In the data rows, zero lies at 4.5, halfway between 4 and 5.
Here are some points, one per row:
4,4,9,4,7,3,4,3,6,2,6,7,2,4,4,5,4,2,4,5,6,3,4,2,7,4,7,6,4,3,2,4
1,6,5,5,5,9,0,0,6,9,7,3,2,6,4,4,3,7,0,9,7,5,3,4,3,2,6,4,5,9,1,3
6,3,4,7,7,5,5,4,6,4,8,3,4,3,3,5,5,4,2,3,5,5,1,5,7,3,5,5,4,5,3,4
7,5,6,5,5,8,3,3,3,3,7,6,2,4,6,6,4,5,3,4,3,3,1,5,5,4,9,2,3,6,6,5
5,6,7,6,3,7,3,5,3,4,3,6,4,5,3,4,5,6,7,3,4,6,5,4,4,5,4,2,4,6,4,3
5,4,2,4,6,7,4,7,4,3,5,6,1,4,3,4,6,5,2,5,2,5,2,5,6,6,5,3,6,7,5,6
1,3,8,5,7,8,5,3,3,3,5,8,1,5,2,6,6,2,5,3,6,5,2,4,6,3,6,4,3,6,6,3
6,4,4,4,5,5,3,5,5,4,9,6,2,5,3,3,5,5,5,3,8,5,1,6,5,4,6,8,1,3,4,5
5,4,2,3,6,3,2,3,6,3,6,7,3,5,4,6,5,5,2,4,4,5,5,8,5,4,6,6,2,6,7,3
5,4,4,4,9,7,1,0,4,0,8,8,3,7,3,4,2,6,7,5,4,5,3,3,8,4,8,3,4,4,5,4
7,2,1,5,9,5,1,3,7,4,9,6,2,4,8,7,5,3,9,2,7,4,4,2,5,3,5,7,2,6,1,3
4,5,7,4,3,1,2,2,5,4,7,5,6,3,3,4,4,2,1,4,1,6,2,7,6,6,5,4,7,8,6,5
5,4,5,5,6,5,6,5,3,2,8,6,4,6,5,3,2,3,3,5,4,4,5,6,5,3,6,5,3,4,2,4
3,4,5,6,4,4,7,5,4,6,4,5,4,4,4,4,4,6,8,3,6,3,7,2,4,4,6,3,4,6,4,5
7,2,5,4,6,5,4,4,6,3,5,4,4,7,3,5,3,3,4,5,5,5,3,9,5,4,5,6,3,6,2,3
6,5,4,6,5,6,4,3,6,3,5,5,3,4,5,4,6,5,3,5,4,5,3,4,8,4,5,6,0,5,2,6
4,3,3,4,5,0,5,5,6,4,6,4,3,5,5,5,5,6,7,4,9,4,6,1,3,3,5,3,4,5,6,6
5,3,4,4,8,4,5,2,5,5,5,4,5,6,6,3,3,0,3,5,2,6,3,6,6,4,6,5,3,5,6,4
4,5,7,5,6,5,5,3,2,4,7,5,6,4,6,4,5,5,5,5,4,4,4,4,4,5,3,9,2,3,1,4
3,2,4,3,5,7,2,3,4,1,5,8,4,1,4,3,7,4,7,4,7,6,4,5,6,2,7,4,6,7,4,3
7,4,3,4,8,4,4,4,7,5,6,5,5,6,4,3,5,1,3,5,3,3,1,6,5,6,4,4,5,6,4,3
6,4,3,3,5,7,3,5,6,3,5,5,7,7,3,5,6,2,5,7,4,4,2,5,4,2,6,8,2,3,3,4
5,3,7,3,4,9,1,5,3,1,4,5,4,4,5,6,3,4,3,5,5,5,1,3,4,7,5,4,4,7,6,4
4,4,4,3,4,8,4,4,4,2,6,5,3,5,4,5,4,4,8,3,7,2,5,6,5,5,5,1,5,7,2,5
4,5,6,4,8,6,5,1,3,3,7,4,4,5,1,4,6,5,7,4,8,1,1,5,4,5,6,4,2,6,6,6
4,3,2,5,4,0,5,3,6,4,3,5,4,5,6,4,5,6,8,4,8,5,6,2,3,5,5,4,4,5,6,4
4,6,3,5,5,5,4,3,5,2,6,5,6,3,4,3,3,3,5,2,9,6,2,2,3,4,6,3,7,7,5,6
5,3,5,6,5,6,3,2,7,2,7,3,4,4,2,6,4,4,5,4,4,4,3,5,6,3,7,8,4,3,3,4
5,2,4,1,6,5,4,3,5,4,8,5,6,5,5,5,6,4,2,5,6,5,4,6,7,4,6,4,2,4,2,5
4,4,7,3,8,5,5,3,6,3,6,6,5,4,4,2,6,7,5,4,3,4,5,6,4,3,4,8,2,4,2,3
4,4,5,5,6,6,1,4,6,2,9,9,6,1,2,7,3,2,4,6,4,4,3,6,3,3,5,3,3,6,5,5
4,6,6,4,6,4,6,2,6,3,7,3,5,2,1,5,5,4,8,5,7,5,5,1,3,5,4,3,3,6,5,4
8,4,5,6,7,4,4,3,5,4,5,8,4,3,5,4,5,6,6,7,6,4,0,6,5,4,4,6,4,3,1,1
4,5,4,3,5,5,6,2,7,3,6,7,4,5,4,6,4,5,2,4,4,3,3,6,4,5,6,7,3,5,3,5
6,3,0,3,6,6,4,4,5,4,9,9,4,6,4,3,4,5,6,4,5,3,1,4,6,6,7,7,2,7,3,3
4,3,8,4,7,4,3,3,7,3,9,6,4,5,6,3,8,3,4,4,4,4,2,5,3,4,7,3,4,2,2,5
5,3,4,4,6,4,5,1,2,3,7,5,3,6,8,7,5,6,5,5,4,5,1,7,5,3,4,6,3,4,4,3
6,3,5,5,8,6,4,3,3,3,6,5,2,2,3,5,4,4,2,5,3,4,3,8,5,5,5,4,4,7,5,3
6,4,4,3,7,6,2,3,4,3,5,4,3,2,5,4,6,4,6,5,5,3,4,5,5,3,7,3,3,7,7,5
5,3,5,6,6,6,6,5,4,5,7,6,5,5,4,7,6,4,4,4,5,4,3,4,4,1,6,7,3,2,1,3
5,1,5,4,7,5,2,2,3,2,8,5,4,5,3,3,3,5,8,4,5,5,1,6,5,1,6,6,3,9,3,8
3,5,6,1,7,5,6,2,8,2,5,6,2,4,5,7,4,5,4,4,3,6,0,6,5,3,5,5,4,4,3,6
7,2,4,4,4,4,5,4,5,4,5,4,5,4,3,5,3,5,4,8,3,5,2,5,7,2,7,5,3,5,4,4
4,4,7,4,7,6,2,4,2,2,7,6,4,4,4,6,4,3,7,5,6,2,2,3,6,2,3,5,4,7,7,4
4,3,5,6,5,7,4,3,4,5,6,5,5,5,4,4,5,3,4,5,5,6,5,5,6,5,4,7,2,2,2,6
3,2,2,6,5,3,6,3,5,2,8,7,5,6,6,5,5,3,4,6,5,3,2,5,7,4,6,5,3,7,4,4
4,3,3,4,6,9,3,6,5,6,4,6,4,3,4,3,4,5,6,4,3,4,3,4,4,5,6,2,5,5,6,6
3,7,6,5,6,4,6,2,6,2,6,6,3,5,6,4,4,2,3,5,4,3,1,5,4,1,7,7,4,7,5,5
3,3,2,5,5,3,4,3,6,5,8,5,3,4,5,6,4,2,5,6,0,4,2,6,5,7,4,6,4,5,5,7
5,5,3,4,7,8,4,5,3,3,7,6,5,6,2,6,5,6,4,4,2,5,3,2,4,3,4,3,5,7,6,4
5,4,7,3,5,3,4,4,7,4,9,5,4,4,5,5,1,5,3,5,4,5,2,4,9,4,5,4,3,5,5,4
6,4,5,2,8,6,5,1,3,4,6,7,4,3,2,6,4,3,7,3,5,6,4,3,2,4,9,4,2,8,4,4
5,1,0,5,7,3,5,4,4,6,4,6,6,6,5,5,4,6,5,4,6,5,5,3,4,6,4,3,6,5,7,5
4,5,3,3,5,7,3,5,2,5,6,5,5,3,3,5,3,7,7,3,6,1,4,5,5,4,5,4,8,5,6,4
3,6,9,6,2,0,3,3,7,2,7,4,3,5,6,3,5,3,8,5,4,4,4,5,4,3,6,4,3,4,5,2
5,8,6,3,4,6,5,4,3,5,5,8,3,5,6,5,5,2,6,4,5,5,2,6,7,2,4,5,2,2,2,3
0,7,4,5,9,3,0,9,3,2,4,4,6,3,4,8,3,5,6,4,4,5,0,6,6,6,9,4,0,7,1,3
5,4,6,3,5,0,3,2,5,6,4,5,5,6,3,5,7,5,9,3,7,3,3,1,6,4,6,4,4,7,5,5
6,5,2,3,7,8,3,7,3,4,6,5,3,4,3,4,6,4,5,4,4,4,5,5,4,2,4,3,4,7,6,5
5,4,6,2,6,5,4,5,4,7,6,6,3,3,4,4,3,4,5,5,5,6,3,5,5,3,7,8,3,2,3,4
4,3,4,1,8,1,4,3,9,3,6,6,5,5,6,5,4,4,3,5,4,5,2,6,5,3,5,1,5,8,6,7
6,5,5,6,7,7,3,4,6,3,4,4,3,4,5,3,3,4,5,5,7,5,5,5,6,3,5,8,2,1,3,4
4,3,3,3,7,7,4,5,2,2,7,6,0,5,2,5,4,3,5,6,6,5,3,5,3,6,4,4,6,6,5,5
2,3,3,3,7,8,6,4,6,3,9,5,4,2,5,4,4,4,8,5,6,5,1,3,6,4,6,4,4,8,6,2
3,3,8,7,6,9,4,4,5,4,5,8,4,4,4,3,3,5,6,3,5,4,1,5,3,4,4,3,1,7,6,5
4,2,5,4,5,9,3,5,2,3,6,5,5,3,5,5,5,6,6,4,5,5,5,4,2,6,5,4,4,6,5,4
6,6,4,5,6,6,4,4,5,3,5,6,5,4,5,4,2,4,2,7,3,3,2,7,6,4,4,5,4,5,5,6
4,5,6,3,6,7,4,4,2,2,7,4,3,4,4,4,5,4,7,4,5,5,3,2,5,4,5,3,4,7,5,5
4,4,3,4,6,9,2,4,3,3,4,4,5,4,4,6,5,5,5,3,4,3,4,4,5,4,5,4,8,6,6,3
3,5,8,4,3,7,4,4,3,4,4,7,5,3,5,6,4,4,6,3,6,3,5,3,4,5,5,4,3,6,5,4
Along one direction, these points spread out more than along any other. Take the direction at right angles to it along which they spread out most. Go by this last direction. How far along it is each point below, from 0 to 99? 50 is the average, and the first point above lies past it. One standard deviation of the points above along it is 16.
4,5,6,4,8,6,5,1,3,3,7,4,4,5,1,4,6,5,7,4,8,1,1,5,4,5,6,4,2,6,6,6 56
8,4,5,6,7,4,4,3,5,4,5,8,4,3,5,4,5,6,6,7,6,4,0,6,5,4,4,6,4,3,1,1 61
4,3,3,4,5,0,5,5,6,4,6,4,3,5,5,5,5,6,7,4,9,4,6,1,3,3,5,3,4,5,6,6 90
4,3,5,6,5,7,4,3,4,5,6,5,5,5,4,4,5,3,4,5,5,6,5,5,6,5,4,7,2,2,2,6 59
7,2,4,4,4,4,5,4,5,4,5,4,5,4,3,5,3,5,4,8,3,5,2,5,7,2,7,5,3,5,4,4 46
4,5,3,3,5,7,3,5,2,5,6,5,5,3,3,5,3,7,7,3,6,1,4,5,5,4,5,4,8,5,6,4 46
6,5,4,6,5,6,4,3,6,3,5,5,3,4,5,4,6,5,3,5,4,5,3,4,8,4,5,6,0,5,2,6 52
4,4,9,4,7,3,4,3,6,2,6,7,2,4,4,5,4,2,4,5,6,3,4,2,7,4,7,6,4,3,2,4 69
6,3,5,5,8,6,4,3,3,3,6,5,2,2,3,5,4,4,2,5,3,4,3,8,5,5,5,4,4,7,5,3 22
4,3,3,4,6,9,3,6,5,6,4,6,4,3,4,3,4,5,6,4,3,4,3,4,4,5,6,2,5,5,6,6 34
